Each path is a new rotation, seen through one point. The rows after it are directions, each followed by how far the rotation turns it, in deg/step (0 if it stays put).
Each turn is a multiple of 5 degrees from 10 to 175, or 0.
Each row of a path follows its step; steps can be skipped.

step 0: [ -6  -4  14 -20   7   2   1  20  -1  12  11   0 -17  12 -24 -10  -9 -11
   2  13 -48  10   8 -22 -34 -11  16   1 -10  33   8  -2  20  21  -7  19
   6 -23  14  -8   9   7  -3]
step 1: [ 35 -28  26  -2  10  24 -12  -3  -8  23  14  -3  25 -11 -32  -7  -2  -5
  23   9 -16  21   2  12  -3  -4 -29   9   3  11  -7 -10  -6   4  -2  21
   5 -32   5  -8 -14  10   0]
step 2: [  7  14  51  19   2  27   1  -7 -12   8  13 -25 -20   0 -35  -5  12  -8
  -9  18   5 -15  15   4  -8   1  11   1 -33  13   6  15 -12  -7   6  -5
   0 -25  -9   3 -15   9 -14]
step 3: [ 21  -3  24   6 -22  10  -7   1  12  11  -6  22  -3  14  -8 -10   5   1
 -25  -8 -12  15  15  -8 -18   1 -16  11  -7  35  13  24  15  -8  -3   3
   7 -23 -24  27  25  29  -6]
step 4: [ 28 -17  35   0 -11   8   0 -10 -25   0   9  14   4   9  -1 -15  35   1
   7  -9  21  14 -13   5 -18 -13  -9  30 -12 -23  12 -14  18 -15   7  19
   9   0 -29  12 -15  10  -2]
step 5: [-24  10  18  -6 -18 -10  -4  18  -9 -10   8 -23 -40  18 -18   1  14 -15
   3  17 -13  12   1  -4 -25 -31  11  17 -10  -1   9   9  16   2  20  19
  18  15 -16  12  -3  25  -6]
step 6: [ 11 -17  20 -21  -4   1 -13  25  -6 -21  26   2  12  11   4   4   0   5
  -9   5 -48  35  13   4  -5 -13 -10  13  15   4 -12 -12   7   9 -12  37
   4 -11  -8   9   6  22   3]
step 7: [  7 -21  34 -27  17  24   0 -10 -23 -12  23 -32  -9   4 -21  -8  30  -5
  15   9  -1  -2  21  20   7   1  -8   9 -21   5  -1 -19  -5  10  -4  21
   3   5  20   9 -15   6  14]
step 8: [ -9   3  22   7   0  19 -34   8  12   9  -1 -29 -20   9 -19 -14  14  -6
 -15  11 -10  14  39  11  14   7 -12 -10   2  26 -19  27  -5   5  -1  -8
  20   0 -11  16  -3  32   3]
Speeds:
[ 4  3 -4 14  2  5  1 -6  1  3  2  0 -8 -2  3  0  5  4 -2  4 -1 -2  0 -3
  4  7 -8  3  0 -1  5  0  5  0  3 -5 -3 -8 -7  7  4 -4  1]
55
[-6 -8  0 -8  4 -5  8  2 -1 -2  1 -3  3 -1  1 -3 -2  3  1 14 -9 -6  3 -4
 -2  2 -7  1  3 -9 -1  4  2  4  6  2  4 -4 -2 -3  0 -3  0]
60
[ -2  -6  -1   4   7  -2  -4  -4  -2 -15   2   3  -4   0  -1   0  -2   0
   6   6   2   9  -6  -4  -1   0   2   0   2   6  -3  -2  -7   8  -1   0
   2  -3   6   5  -1  -2  -9]
60
[  6  -5  -1  -5   1  -8 -11   3   2   0   0   4   1   5   7   2   1  -7
   2  -2  -3  -5   2   2   0  -2  -2  -1  -1  -2   7   7   3   0  -9   3
  -8  -8   3   6   2  -6  -2]
125
